128 stands for zero in the data rows.
Some points, one per row:
[127 151 102 169 114 104 138  73 155 169 130 155  94  90 118 163 159 138 153 143 150 115 157 161  97 159  96 145 158  85 109  95  71  98 137 175 164 160 157]
[131 150 100 170 119 111 149  96 174 178 132 159 106  87 100 154 159 142 155 154 156  97 149 157  97 160 102 150 163  95 117 119  93 101 118 152 143 141 149]
[127 141  99 179 110 106 133  86 168 165 138 166 103  88 109 163 169 149 168 158 157 105 151 154  92 174 118 153 151  83 104 102  82  98 135 174 167 158 153]
[141 144  99 173 111 105 138  94 175 168 133 152 105  99 111 173 168 138 160 154 159  97 147 162  88 157 101 155 158  88 114 112  97 103 130 163 156 162 169]
[140 145 101 179 122 104 127  88 174 169 132 155  96  91 107 163 163 131 166 166 166 110 155 161  95 177 106 146 156  93 109  99  85 106 127 162 165 165 168]
[142 125 111 180  99  96 130 107 178 155 134 152 100 100  96 157 163 137 170 163 160  95 152 166  93 175 108 148 149  96 110 107  95 107 139 173 168 169 170]
[146 131 118 188 122  99 130 106 162 148 134 150 117 100  83 167 171 132 169 161 150  89 146 159  89 174 106 150 155  98 117 120  97 109 144 168 152 160 168]
[155 140 108 179 120  90 124 100 173 163 134 149 112 100  90 165 167 134 156 162 164  87 150 166  87 169 113 161 157 102 125 123  99 114 144 172 156 162 174]
[142 146 109 146 103  91 136 112 167 153 128 153 120 107  84 161 164 132 159 153 158 105 151 160  89 162 117 159 156  98 117 115  98 115 137 176 151 155 165]
[167 134 115 190 112  64 112 106 160 147 144 149 127 122  92 166 170 128 150 155 158  95 144 149  78 158 113 158 147 100 129 134 105 108 138 151 149 166 165]
[168 157 112 184 103  72 115 112 180 169 136 131 104 102  86 166 168 133 181 170 156  83 142 164  75 163 105 149 157 104 125 128 103 110 150 173 158 159 169]
[181 127 132 165  94  51 109 112 158 144 141 138 123 133  85 153 154 122 160 159 155  80 133 157  87 152 116 149 148 111 116 118 107 119 142 161 148 156 166]
[230 103 171 151  99  21  89 135 154 134 154 130 139 130  76 161 154 121 150 152 137  70 120 134  90 156 140 154 129 114 135 140 121 128 159 161 156 158 158]
[122 145  94 176 119  96 134  84 164 169 130 156  98  81 105 158 158 141 157 154 160 119 169 167  91 162 114 151 158  88 113 113  83  97 135 167 154 153 154]
[124 141  93 166 116 117 156  94 165 160 128 163 107  97 116 169 157 130 160 152 153 105 151 155  94 169 108 151 161  86 117 118  86 101 139 166 153 164 166]
[125 106 142  83 195 119 117 157  69 103 148  82 174 168 146  72  74 144  74  77  71 163 123  58 158  92 176 117  70 158 179 169 149 156 137  61  63  75  84]
[125  99 139  87 204 122 110 141  72 114 144  76 184 170 146  79  82 146  62  75  70 143 107  75 173  85 172 118  75 166 181 174 153 155 150  73  63  66  69]
[128  95 143  88 204 118 111 158  79 110 147  72 168 178 146  69  84 146  75  92  78 149 113  67 154  75 170 117  78 164 173 171 150 156 151  78  62  67  80]
[133  95 141  85 197 138 119 158  80 110 145  63 164 168 142  78  82 137  76  83  75 140 110  75 156  92 174 125  80 159 174 171 155 160 147  80  76  85  86]
[141 140  96 162 107  97 122  95 181 163 128 155 114 101 105 166 161 132 162 156 153 100 157 162  87 166 105 151 151  93 119 116  93 111 146 166 154 165 173]
[139 130 109 178 119 103 126 103 169 156 134 142 104  98  98 169 169 125 156 157 155  98 140 159  92 164 110 156 157  96 104 109  96 105 136 161 154 163 164]
[129 123 115 168 109  89 125 108 178 161 137 152 111 101  92 162 166 149 172 164 164  94 148 162  89 165 117 152 155 102 122 110  86 112 135 160 145 161 171]
[141 137 113 176 124  88 130 103 167 161 134 147 116 110  91 168 166 131 157 153 143  84 147 151  87 179 128 168 157 100 123 119  94 111 131 163 149 158 167]
[154 143 122 175 104  78 117 113 167 141 138 145 114 117  89 160 164 126 156 162 164  93 148 156  81 170 119 152 156 112 121 126 113 114 131 161 158 154 159]
[218 134 151 158 104   1 104 132 155 147 147 123 127 123  66 147 145 123 151 153 149  88 149 166  91 158 131 143 143 122 128 143 118 118 148 148 146 152 142]
[124 146  91 154 117 114 133  89 172 170 128 157 107  93 108 154 158 138 160 161 157 110 158 160 101 174 111 147 150  77 110 109  84  97 128 168 161 165 164]
[124 137  93 175 119 103 150 100 172 171 126 154 101  96 112 159 157 142 169 162 155 107 162 162  90 168 109 145 154  77 103 106  89 105 134 167 153 151 152]
[128 139 100 171 120 113 141  98 176 166 127 153 103  85 106 169 163 144 169 153 148 111 156 157  95 155 101 152 162  88 108 104  81 106 135 167 160 158 163]
[132 134  98 169 114 116 145  92 164 160 118 144 104  91 107 169 161 139 163 150 163 116 160 165  88 160 106 155 166  91 110 112  88 100 130 169 161 161 159]
[136 135 109 167 108  99 139  99 166 164 135 158 108  91 100 172 169 137 150 144 166 110 150 160  95 162 111 156 158  85 108 119  96 104 131 167 157 152 166]
[120 113 102 182 124 100 133  91 155 156 128 148 106  98 102 172 166 139 164 157 166 101 154 168  98 175 112 151 157  95 110 106  95 114 133 161 157 156 155]
[144 138 103 165 102 100 137 112 185 159 128 160 120  98  98 165 155 125 165 177 179  99 149 165  87 169 105 150 145  85 119 122 103 101 133 165 147 171 179]
[151 124 109 182 107  93 122  88 161 161 134 145 106  92  94 166 167 131 156 162 169  99 147 162  83 165 116 159 149  94 132 131  99 107 143 168 154 157 168]
[135 135 126 172 108  72 110 113 170 149 131 153 117 113  99 172 158 120 163 167 166  85 136 155  96 173 115 146 148  98 113 119 108 110 128 159 150 160 162]
[162 132 128 186 118  65 111 107 153 142 142 141 127 117  80 153 146 123 167 173 158  93 145 148  79 169 133 155 139 106 113 113 105 111 140 150 139 142 148]
[178 147 113 167 115  70 106 108 169 150 136 140 115 109  85 172 163 119 163 169 153  85 135 158  95 165 114 158 159 109 126 123  97 109 136 163 151 154 169]
[189 121 156 143 110  49 112 134 158 147 147 131 127 124  78 148 147 118 149 161 147  81 137 150  95 165 135 159 142 115 130 136 126 134 153 155 140 149 151]
[207 133 150 144 103  12  98 126 154 142 156 132 129 130  77 151 155 128 157 160 140  80 135 140  84 153 127 146 133 121 138 138 121 122 136 146 144 142 150]
[121 147  97 168 121 109 140  84 163 168 134 165  98  83 107 159 164 150 164 152 165 123 166 157  82 155 101 149 162  87 105 102  88 104 131 166 153 165 166]
[134 146 109 176 112  96 130  91 166 161 130 166 103  90 115 170 160 133 159 158 159 103 155 162  92 156  98 142 151  86 107 108  89 107 129 155 155 159 163]
[146 133 108 167  86 147 136 117 155 125 131 158 108 100 109 160 168  96 161 160 147 110 121 158 102 158 115 149 163 114 112 115 114  92 135 153 155 173 169]
[151  96 105 156  81 163 138 129 155 125 133 142 112 110 119 159 162 102 156 169 163 120 126 155 100 152 115 146 152 117 125 136 116  85 128 141 145 156 152]
[144 112 115 157  59 159 138 117 155 125 138 151 124 119 115 167 172  97 152 166 167 111 118 163 117 170 124 161 167 128 113 103 110  94 131 147 146 159 151]
[165 123 134 147  35 166 131 137 162 123 133 148 129 124 131 159 161  92 149 160 154 124 113 147 116 155 128 156 152 128 118 128 132  98 139 145 138 144 146]
[161 101 136 141  29 174 131 143 150 114 131 131 121 123 125 152 157  86 152 163 147 117 106 146 109 136 125 145 145 128 120 122 125  99 134 140 139 137 144]
[154 124 144 141  45 167 133 140 152 119 136 130 120 127 109 145 154  88 154 160 144 107 111 149 116 149 124 155 150 130 122 122 133 107 130 144 149 147 139]
[175 100 145 120  28 195 126 141 138 105 137 135 129 136 128 138 145  82 143 150 144 124 104 134 112 143 145 152 136 126 117 133 138 104 140 138 134 136 137]
[198 105 166 119   0 200 114 140 131  98 134 129 132 136 124 141 155  85 143 152 148 128 102 139 119 131 120 131 127 138 122 118 135 114 144 135 139 146 139]
[205 107 203  79   0 210 122 156 138 106 147 134 139 140 129 143 139  80 138 149 142 118  96 134 119 143 139 142 138 142 132 141 145 112 141 132 131 143 143]
[119 142  84 172 122 136 151  86 162 163 135 155  93  90 121 161 160 129 156 156 161 123 160 163 100 165  92 147 169  84 101  98  88  96 127 157 154 155 156]
[126 144  97 166 103 135 151 101 168 154 121 154 102  89 108 156 153 116 164 162 159 115 145 167  98 164  99 141 157  93 105  95  87  87 137 169 164 165 148]
[117  88 136  94 184 149 129 163  74  94 142  89 175 180 159  72  83 136  79  94  85 153  99  72 160  81 166 111  76 158 165 168 158 148 137  71  80  77  66]
[130  82 135  93 187 151 121 159  71  89 144  87 177 179 151  70  80 133  72  83  77 154 107  86 173  92 173 115  82 161 157 159 161 147 139  67  78  84  81]
[126  83 136  90 173 150 130 165  85 101 142  86 181 179 162  77  74 130  78  90  84 154  96  77 168  93 175 116  75 164 175 172 154 137 140  68  81  85  76]
[138  73 139  69 176 156 113 160  78  90 139  75 169 178 160  89  89 131  80  91  86 160 104  80 162  88 172 120  81 170 158 157 163 148 140  86  85  76  81]
Here are 12 more points, each followed by its number:
[140  87 139  80 158 152 115 162  81  76 135  94 176 180 165  96 101 129  74  89  87 146  89  86 155  86 165 116  85 167 168 170 166 139 141  80  81  83  82] 0
[142  79 144  85 156 165 120 160  78  79 138  90 160 167 158 100 101 117  80 102  95 146  96  94 162  89 163 123  99 178 168 163 164 145 133  76  84  92  90] 1
[145  90 158  84 155 168 120 158  86  94 152  90 168 172 147  84  92 121  87 104 100 147  87  89 165 102 164 116  93 170 158 155 159 139 138  79  90  88  85] 2
[150  86 145  62 152 166 125 165  75  75 147  97 172 175 148  90 104 124  91 108  94 150  95  96 166 102 174 129  97 175 156 157 163 136 134  78  86  92  88] 3
[162  66 157  77 134 177 129 175  94  74 146 103 165 166 139  93 111 114  94 113 111 148  84 101 152  88 148 126  99 169 157 158 155 124 140  93  98 101 100] 4
[163  68 164  50 116 188 117 176 105  70 144 104 162 162 139  99  98  94  96 118 108 138  73 107 152 105 162 124  99 166 154 152 161 135 143 100 100 107 108] 5
[158  68 203  55  85 209 126 177 110  74 139 104 157 167 138 108 119 104 121 127 109 135  77 117 148 112 149 111 101 164 144 150 168 135 144 116 116 115 112] 6
[202  62 186  36  86 209 113 164 101  71 146 109 160 161 135 108 117 102 102 116 115 130  70 106 140 116 150 121 115 171 147 154 165 139 155 109 109 121 124] 7
[185  61 193  42  68 216 127 170 115  88 148 119 143 148 130 115 119  87 117 123 113 131  84 124 143 131 159 132 115 162 153 157 160 123 137 119 111 119 118] 8
[201  74 234   0  33 227 113 159 104  79 147 109 163 167 128 105 114 100 114 120 119 141  82 107 134 109 146 135 122 162 146 148 163 138 150 110 107 119 126] 9
[131 109 131  84 189 144 126 145  59  97 138  79 174 177 156  67  77 133  58  68  68 160 110  72 162  80 168 108  77 165 166 162 153 138 133  70  74  72  73] 10
[121  97 129  76 193 147 122 154  64  94 144  87 177 181 161  72  81 137  72  87  74 161 111  64 161  83 170 117  78 160 169 167 161 149 134  61  76  77  70] 11
Which of these numbered points is nearest to each point below, ignoring the direction in which the first points spread most? Its number follows each.
[171 119 128 177 116  57 113 120 173 163 135 137 119 115  98 170 161 138 155 150 156  87 143 153  90 156 115 151 145 116 127 125 114 122 133 164 154 161 170] > 0
[115 167  93 186 125 119 154  85 161 168 125 150  93  83 122 156 148 133 151 148 150 126 162 155  98 148 102 135 154  90 107  97  78 100 133 149 139 146 155] > 10
[145 138 100 160  95 134 142 116 159 134 110 156  98 103 117 162 163 107 155 157 162 113 132 162 104 157 108 148 163 114 116 115 103 107 128 173 172 163 159] > 1
[142 116 108 163  58 172 136 126 160 123 132 156 117 105 113 148 164 104 156 158 155 120 113 158 116 152 119 148 149 123 125 130 128  98 139 141 151 157 141] > 4
[187 143 142 155 114  33 103 118 149 131 141 132 124 126  83 153 152 134 151 145 136  79 134 140  82 160 139 161 137 113 130 138 119 117 139 151 142 152 161] > 0
[160 104 191  71 182  84  78 148 116 111 151  99 153 158 106 108 113 116 112 131 133 124 104 106 119 115 151 127 112 150 146 148 139 143 142 109 109 119 121] > 2
[201 100 217 115   0 211 129 149 140 111 140 136 140 134 113 133 139  76 135 150 150 119 104 145 122 143 132 137 138 133 122 127 132 115 138 135 141 146 150] > 8
[159  68 187  52 124 191 109 168 102  73 144 107 167 179 148 110 112  95 102 113 114 146  74 109 149 113 159 127 101 158 145 154 162 130 136  96  91  99 100] > 5
[201  80 249   0  25 235 110 165 117  82 135 117 149 156 142 114 116  93 112 126 125 128  76 121 144 114 141 129 124 166 141 143 161 133 141 119 124 115 115] > 9
[184 103 154 117   0 196 134 148 138 107 142 138 138 140 125 142 146  88 148 150 134 112  99 144 129 146 138 155 143 138 127 125 134 119 139 135 146 147 142] > 8
[174  76 178  34 102 221 124 173 112  77 141 105 151 159 131 109 112  85 110 127 112 126  68 104 144 116 151 133 120 168 144 152 169 139 141  98 110 113 102] > 8
[135 145  95 140  97 146 145 126 158 128 121 158 103  98 112 158 160 107 158 169 159 109 124 159 104 158 109 139 159 114 104 106 121 109 119 163 160 157 151] > 3
[145  87 164  76 146 171 121 171  99  88 146 105 172 173 146  97 104 115  91 101 105 151  85  89 150 100 160 120  91 165 154 154 173 151 133  89 101 103  99] > 2
[110  99 138  82 206 137 113 153  72  98 136  87 165 170 158  79  77 142  77  79  79 165 112  67 167  90 165 106  76 152 161 160 156 163 138  69  73  84  74] > 11
[178 100 164 127  27 195 136 145 137 102 130 133 126 125 113 138 141  85 145 156 152 124 106 143 126 143 129 150 138 131 124 132 138 109 135 145 146 144 138] > 6
[178  60 224   5  48 238 119 170 118  90 145 108 158 169 144 114 115  95 118 129 127 139  73 113 144 125 163 136 113 150 143 153 162 136 142 105 104 111 112] > 9
[129 149  91 168 116 125 153 108 164 144 109 167  97  84 120 166 159 127 167 167 166 125 156 166 104 172 110 157 168  88  96 107 103 103 127 164 157 165 156] > 11
[155  74 166  66 110 202 131 178 105  73 151 106 156 159 149 107 108 103  98 116 110 134  65  93 140 113 166 137 111 168 162 160 162 126 139 102 110 120 100] > 5
[173  68 183  24  86 210 119 174 106  66 138 108 158 167 138 113 126 104 118 128 101 123  72 107 138 111 153 131 111 160 145 153 171 134 139 108 111 114 113] > 7
[109 104 132  79 205 142 120 161  77 102 131  81 171 170 155  73  85 151  83  89  78 153  99  74 177  88 166 112  78 148 157 168 165 158 134  77  75  72  60] > 11
[153  91 194  28  60 216 123 164 103  73 130 117 163 164 138 109 122  97 119 128 113 137  88 118 143 122 151 124 120 172 147 143 162 122 130 116 121 120 114] > 6
[111 127 125  83 202 127 114 142  78 110 141  87 180 172 153  64  65 146  71  69  65 145 107  80 171  84 168 110  77 158 167 154 144 145 137  75  76  69  73] > 10
[108 102 141  88 193 135 112 151  67  93 129  88 170 163 148  66  74 134  79  95  79 155 107  75 172  79 165 110  81 162 170 171 162 157 135  64  72  74  68] > 11
[168  46 235  19  46 222 115 168 105  85 148 117 167 170 144 117 122  99 111 116 112 132  73 119 144 115 149 125 111 152 140 154 165 133 148 112 109 119 109] > 9
[120  99 129  74 201 136 113 158  73  97 136  85 161 165 148  76  87 146  78  89  77 153 114  80 170  84 160 107  80 154 163 171 163 160 140  75  76  75  72] > 11
[201  38 224  35  50 232 120 166 108  80 145 108 164 163 140 123 115  89 105 121 114 126  68 106 136 121 166 137 114 171 153 149 156 127 141 106 110 118 112] > 8
[161 137 115 160  42 179 135 122 150 116 139 151 109 111 120 158 165  97 159 161 154 116 113 162 122 154 114 139 150 129 115 112 122  97 130 141 153 156 147] > 4
[175 103 179 103   0 210 125 148 132  98 126 131 129 131 118 134 140  73 137 150 148 123  93 141 136 143 120 139 149 144 126 127 143 110 132 137 140 144 139] > 8
[108 146  87 160 104 105 137  98 170 164 128 171  94  84 119 164 152 139 172 160 164 114 154 163 100 159  98 148 175  97  98 102  99 105 123 170 160 159 155] > 11
[158 141 107 156  92 145 144 116 164 141 121 151 104 107 117 168 171 112 165 175 169 114 131 160  99 156 112 157 160 104 104 115 115  90 124 168 167 165 150] > 3
[164 144 103 164 109  89 117 116 172 144 132 151 119 104  86 175 175 133 174 170 154  91 144 161  78 179 116 157 159  93 112 125 102 108 141 161 148 156 166] > 0
[127  97 123  69 209 142 116 158  65  96 141  83 151 155 156  81  77 140  76  89  80 156 112  71 159  82 173 115  77 152 157 161 155 160 137  72  75  85  81] > 11
[184 125 103 182  97  69 101 102 151 138 151 142 117 116  87 170 172 128 160 164 152  83 139 158  82 166 127 171 148 100 120 129 102  96 135 161 149 153 164] > 0
[134 145  92 169 128 101 134  87 162 167 121 161 106  86 116 162 156 150 159 146 154 110 160 153  90 158 103 149 154  84 111 113 108 122 128 158 156 151 157] > 11
[167  87 204  19 101 222 116 173 111  77 130  98 157 164 140 109 120 109 112 117 110 140  79 105 140 104 153 137 111 158 145 154 165 134 145 108 108 117 111] > 6
[159 132 106 173  40 172 139 130 157 116 127 156 119 116 119 158 163  95 158 160 154 119 125 159 110 151 107 142 162 127 102 104 124 100 133 152 151 155 157] > 4
[165  67 176  42  77 202 128 176 115  83 141 114 161 166 138 114 118  94 111 130 128 141  82 117 146 118 162 134 112 167 156 159 159 124 136 107 115 118 115] > 8
[212 129 134 169  86  30  99 117 159 134 136 143 127 112  74 158 151 120 149 148 152  80 128 153  96 167 121 144 139 113 123 127 117 124 145 157 145 151 165] > 0
[162  93 156  40 134 186 125 175  94  68 142 101 163 167 140  94  93 104 101 115 100 134  85 107 154 101 156 122 111 186 161 158 170 133 135  95  99 104  98] > 5
[139 134  97 180  76 141 144  98 149 141 140 172  90  92 125 175 169 111 173 175 175 116 136 176 106 155  96 150 161 100 100 107 110  95 138 165 165 176 161] > 1
[144  68 150  59 138 172 121 189 104  75 135 104 153 164 154 101 102 116 108 106 104 146  91 113 146  96 159 130 112 172 157 159 174 137 122  96 112 116 104] > 4
[130 143  88 173 122  99 129  93 166 158 130 164 110  84 111 168 157 137 163 156 146 108 157 160  92 176 113 144 145  80 110 112  89  97 126 161 161 159 155] > 11
[159  98 137 133  32 183 125 139 147 112 131 137 120 135 123 150 154  81 146 156 155 115 107 151 109 140 127 150 155 131 115 117 131 113 133 144 147 146 145] > 5
[174  75 215  22 110 206 104 164 109  80 141 106 157 161 120 100 116 101 111 116 112 129  76 122 151 117 156 130 109 164 145 146 160 129 140 112 111 111  94] > 6
[142 142 106 163  78 136 137 101 157 133 120 167 105 102 120 176 170 108 170 175 174 114 140 176  98 152 104 147 166 102  94  98 110 102 120 158 168 171 161] > 1
[189 119 157 113   0 185 121 134 137 110 140 132 126 129 113 136 145  81 137 150 147 116 102 141 116 144 124 145 150 139 119 122 136 114 143 141 136 147 138] > 8
[140 149  98 186 117 112 141  98 166 152 136 167 107  92 102 160 163 142 170 162 156 105 155 157  85 172 105 150 157  91 116 116 100 101 125 163 148 142 152] > 11
[171 157 113 169  95  59 113 119 164 144 139 147 115 113  91 171 153 114 166 154 154  93 147 166  84 160 117 155 151 104 123 129 112 115 130 161 159 165 172] > 0
[116 121 125  86 197 140 123 133  62 104 143  91 173 159 158  77  71 131  61  71  68 155 112  83 174  81 161 108  79 160 175 168 159 161 144  69  71  71  85] > 10
[113 107 138  78 193 143 128 160  78 103 136  87 159 166 155  82  81 137  80  90  85 153 107  86 180  77 155 100  84 169 167 166 169 169 127  71  84  81  82] > 11
[112 110 128  94 201 129 109 128  70 106 141  89 167 165 160  71  71 146  71  70  64 160 131  85 172  82 160 111  89 162 167 157 150 152 146  86  75  65  88] > 10
[147 140  85 157 110 100 118  95 174 158 139 155 114 106 106 172 162 133 179 173 157  97 156 159  64 175 111 158 156  93 115 110  85  93 130 171 153 150 159] > 11
[129  97 133  77 189 138 120 162  70  92 135  84 167 171 153  80  79 135  89  93  80 157 115  87 168  89 167 112  83 167 171 170 162 162 144  85  83  80  79] > 11
[165 103 145 133  24 170 130 138 141 119 133 136 119 121 125 150 151  85 146 154 150 114 102 148 122 152 131 146 151 132 115 121 128 104 131 146 147 151 145] > 5
[150  77 169  58 133 181 124 172 100  80 141  94 156 164 136  98 101 103  93 107 108 143  79 100 147 104 160 126 103 162 151 161 167 146 151  98  96 102  88] > 5
[165 124 106 146  74 146 134 131 157 124 124 153 108 111 120 155 160 104 164 173 162 108 118 154 102 155 112 150 153 119 120 118 124 107 135 164 162 164 151] > 4
[114 114 140  91 192 145 126 152  73 100 133  97 151 160 155  74  84 144  93  98  99 163 115  88 171  80 159 109  87 153 151 151 168 172 121  84  98  89  87] > 11
[121  98 133  72 203 148 120 157  71  97 133  84 164 169 155  71  78 139  80  86  73 155 108  71 162  87 173 109  76 163 163 158 154 154 140  77  72  78  79] > 11
[145  83 150  64 157 177 115 172  92  68 127  99 168 165 148  97  91 106  89 108 107 152  87  92 156 100 157 110  85 160 150 147 158 139 134  98 102 100  97] > 4
[152 135  86 187 112  97 135  96 171 157 136 159 115  96 105 169 158 133 173 168 155  92 151 170  91 184 110 164 162  90 124 123  85  95 139 158 148 154 166] > 11
[147 113 108 161  58 153 137 118 151 132 137 156 114 116 117 156 158 102 162 166 157 101 122 171 106 156 114 152 161 122 114 111 117 101 135 153 161 167 152] > 4
[119 109 134 107 205 116 111 139  72 105 145  89 167 162 147  70  68 135  57  69  80 156 119  80 162  85 174 114  77 157 168 168 154 157 142  86  85  69  82] > 10
[115  83 134  74 187 151 123 156  66  89 136  94 175 162 149  84  83 131  72  91  77 156 116  77 167  89 162 102  81 163 157 158 155 158 145  80  85  82  68] > 11
[110 119 122  92 206 129 119 141  73 105 134  80 165 164 159  84  89 140  68  74  69 158 120  79 162  83 163 108  81 151 163 161 147 142 141  76  73  68  74] > 10
[179 112 136 142  28 188 141 152 149 113 140 141 113 120 112 143 153  80 149 166 157 116 107 155 123 153 126 149 153 133 128 128 124 100 134 140 138 154 151] > 5
[179  64 170  48 110 197 111 161  91  58 133 101 164 170 139 109 119 111 115 120 106 130  73 110 145 113 154 133 108 161 151 156 165 132 139 101 108 116 104] > 5
[112 108 139  93 188 122 108 142  78 105 147  83 178 180 161  75  71 132  77  89  86 166 114  67 157  93 169 114  82 148 155 160 159 149 140  75  79  76  83] > 11
[153  77 151  78 134 179 117 160  84  67 148 106 164 170 152 100 108 118 103 111  99 134  75 104 155 101 163 125  98 170 154 163 168 130 139  90  97  99  95] > 4
[137 127 113 156  70 144 139 130 168 135 127 159 106 104 116 161 167 105 161 170 177 114 120 162 101 156 112 149 169 111  96 105 109  95 120 148 163 177 164] > 4
[131 148  83 176 124 114 135  89 172 163 135 161  98  86 111 164 159 137 167 160 164 112 154 167  96 175 109 156 158  83 109 106  82  98 145 175 163 156 150] > 11
[157  77 188  37 105 199 118 168 104  79 137 108 152 167 141 107 114  93 109 117 106 134  83 111 147 120 156 116 105 177 153 142 161 133 133 100 105 111 102] > 5
[130  97 134  66 173 135 114 155  70  96 149  89 167 171 154  70  78 137  73  91  83 146 101  75 159  78 171 115  81 163 164 164 155 147 138  72  80  79  71] > 11
[171  62 229  19  68 225 116 167 106  71 137 109 160 162 135 108 116 105 123 129 117 135  68 105 138 106 152 129 104 156 142 144 161 134 142 106 111 110  97] > 6
[130  88 152  75 199 113  91 146  88 110 138  69 170 179 147  89  81 135  80  89  92 148 115  81 159  94 176 118  68 154 167 168 158 164 140  84  87  87  87] > 11
[108 106 124  81 192 148 127 152  81 106 127  94 155 170 171  82  89 146  92  89  91 169 112  80 170  69 153 101  91 160 147 143 153 159 125  83  93  98  98] > 11
[ 85 173 129 167  71 129 141 119 158 148 110 151  76  99 124 157 156 126 169 154 152 115 135 148 116 158  98 135 157  96  81  91 119 115 103 173 176 155 149] > 2
[160 124 154 126   5 199 126 149 143 109 136 138 132 137 124 145 142  72 149 156 155 136 112 150 120 128 124 138 137 135 122 124 140 112 132 137 143 148 139] > 6
[109 110 151  81 204 139 120 144  67 108 139  77 159 174 171  82  76 143  81  87  81 153 102  66 166  82 171 110  82 165 170 169 157 153 132  73  81  82  80] > 11
[102 112 144  70 195 135 115 149  81 108 139  88 168 174 168  86  83 140  70  80  75 166 120  74 168  78 170 117  85 164 166 155 162 164 137  76  74  80  74] > 11
[147  90 141  55 147 163 120 177  99  78 135  96 155 167 149  98  99 108  93 108  93 133  83 101 155  89 152 114  99 166 158 166 168 135 136 103 104  97  95] > 3
[153 139  98 177 109  95 126  98 167 157 143 151 102  83  90 166 157 130 170 170 169 109 153 154  79 179 112 162 165  97 118 120  90  93 142 172 157 160 170] > 11
[143  87 177  83 176  98  97 163 113 121 157  90 157 165 118 107 103 122 105 107 115 131 108 108 143 114 160 123  97 147 150 156 151 162 154 112 101 100 115] > 2
[128 155  93 168 121 112 155  85 154 168 122 165  97  79 118 156 143 140 154 141 146 115 165 161 115 173 105 137 160  93 105  95  85 103 119 163 160 150 152] > 10
[139 150  99 179 129 101 143  91 159 168 126 148 105  94 104 152 147 144 156 143 138  97 159 158  99 155 113 151 150  94 121 120  85 109 141 163 153 152 164] > 10
[142 143  88 170  77 146 140 107 171 141 127 179 104  87 106 162 177 119 169 167 166 112 137 168  98 163 100 146 179 117 115 114 111  93 126 162 177 180 166] > 1
[115 113 116  91 196 127 125 138  75 111 135  85 174 166 154  77  86 144  70  72  67 160 111  71 166  90 171 110  81 155 159 149 146 155 141  66  73  74  83] > 10
[163  92 167  50 134 175 109 168 101  87 160 101 163 181 152  94 100 110  98 113  99 137  73  98 159 103 165 128 104 172 157 160 158 129 139  92  95  95  96] > 5
[119 103 133  83 187 127 119 144  78 115 143  88 170 175 164  81  76 150  74  67  65 158 125  77 175  85 164 105  79 157 164 160 149 153 136  85  88  71  77] > 10
[119  89 140  88 183 144 120 144  69  99 137  81 176 180 155  66  83 141  70  90  83 153 103  70 165  80 171 121  83 172 175 173 157 139 135  65  68  79  79] > 11
[101 116 148  83 183 133 122 153  92 110 112  89 152 151 151  88  83 132  74  71  83 166 134  89 172  82 150  92  94 170 156 143 152 157 118  87  96  95  89] > 10
[119 119 146 104 187 101 103 146  89 108 146  86 171 177 145  79  90 150  98 103  93 140 121  86 143  94 161 116  92 156 169 165 144 152 154  88  83  81  85] > 11
[175  78 170 104 193  61  74 143 100 107 156  93 169 167 113 114 101 127 107 109 106 108 104  95 127 125 160 130  99 147 174 174 133 148 155 105  95 102 114] > 0
[ 86 128 189  96 131 164 134 131 121 126  95 135 119 132 149 127 124 123 123 120 131 141 115 125 155 114 121 100 127 138 102 116 166 159  95 122 125 129 124] > 2
[133  92 129  75 188 143 117 162  78  96 133  95 177 177 157  79  83 123  72  92  82 141  98  82 162  84 162 113  86 164 159 164 165 154 132  78  89  76  68] > 11
[113 103 130  74 193 123 108 149  73 103 139  73 166 166 146  72  74 136  77  80  69 160 115  59 157  91 173 116  79 160 171 170 161 157 134  76  79  77  81] > 11
[ 97 115 147  81 176 154 138 154 108 119 108 123 138 149 153 101 101 136 112 101 109 149 120 111 160  93 141 107 118 147 134 136 156 158 106 115 114 113 111] > 11
[162 124 114 135  42 171 127 117 151 123 122 149 107 107 115 157 158  97 156 153 149 116 112 145 112 153 116 143 148 118 112 118 118  96 125 147 149 155 151] > 5
[127 135  86 177 123 128 143  92 160 159 126 164  99  81 107 161 167 138 163 158 169 110 139 165 100 158  94 147 178 102  96  97 104 108 121 160 167 164 163] > 11
[165 133 125 140  76 155 129 128 140 111 123 150 126 125 125 163 164 101 158 158 154 130 124 162 114 142 116 144 152 120 109 111 130 116 131 153 151 146 149] > 3
[163  64 187  58  95 197 115 169 104  81 140 111 160 155 139 110 115  95 111 125 111 131  75 113 147 126 160 131 112 158 148 155 166 141 144  99 104 110 107] > 5
[129 138  86 157 111 121 138  95 161 152 121 165  82  77 116 172 160 126 166 151 153 126 151 154  97 155  99 145 157  92 100  94  96 104 115 163 165 170 163] > 11
[117 157  89 173 114 121 146  96 172 170 121 161  95  78 118 168 166 146 171 154 161 118 155 167  99 166 100 139 161  88 103 104 101 115 134 176 165 156 159] > 11
[ 92 119 169  95 148 150 134 155 119 113  94 117 125 135 149 120 118 128 117 105 117 142 113 115 145 105 127  92 115 146 128 131 153 147  95 125 132 124 118] > 1
